A = 63.48,120.35,-14.70,-183.73,-197.70,-38.73,111.91,82.34,-91.32,-213.61,-143.77,34.83,125.29,17.74,-161.39,-208.03
The entry just right of -38.73 is 111.91
Report the entry just right of -143.77.
A: 34.83
The entry just left of -208.03 -> -161.39
Report the entry just left of -213.61.
A: -91.32
The entry just right of 34.83: 125.29

X =
[[  2  36   5  -5   4  -5  -4]
 [ 15  27   8 -41   0 -12  -4]
 [  2  15  12  -7  10  15   6]
 [  2  22  13  -4  13  13  10]
 [ 12  23  11 -12   1   0 -11]
 [ 10  23  10  -9 -18 -31   9]
 [ 15  26  12  -9 -21 -37   7]
 [ -6  26   9  19  10  14  -2]
 [  7  33   6 -23  -2 -15   2]
 [ 21   4  20 -35  -1   1   2]
 [ -5  44   1 -11  17   7  -3]
 [-18  47   2  30  19  13   5]
 [ 23  24  11 -50 -10 -24  -3]
 [-33  69   0  47  33  17  23]]
Indices start at 0.
The entry just right of the smallest entry -> -10
The entry in the bottom-left corner -> -33
The top-right entry is -4
The entry just right of 69?
A: 0
The entry in the bottom-right corner?
A: 23
The entry in the top-left corner is 2
The entry at row 1, column 2 -> 8
The entry at row 0, column 1?
A: 36
The top entry of the column that holds the smallest entry?
A: -5
The entry in row 2 and column 0?
A: 2
The entry at row 0, column 2: 5
The entry at row 1, column 0?
A: 15
The largest entry?
A: 69
The entry directly above the smallest entry is 30
The entry just right of 30?
A: 19
The entry in row 2 and column 1?
A: 15
The entry directly below the smallest entry -> 47
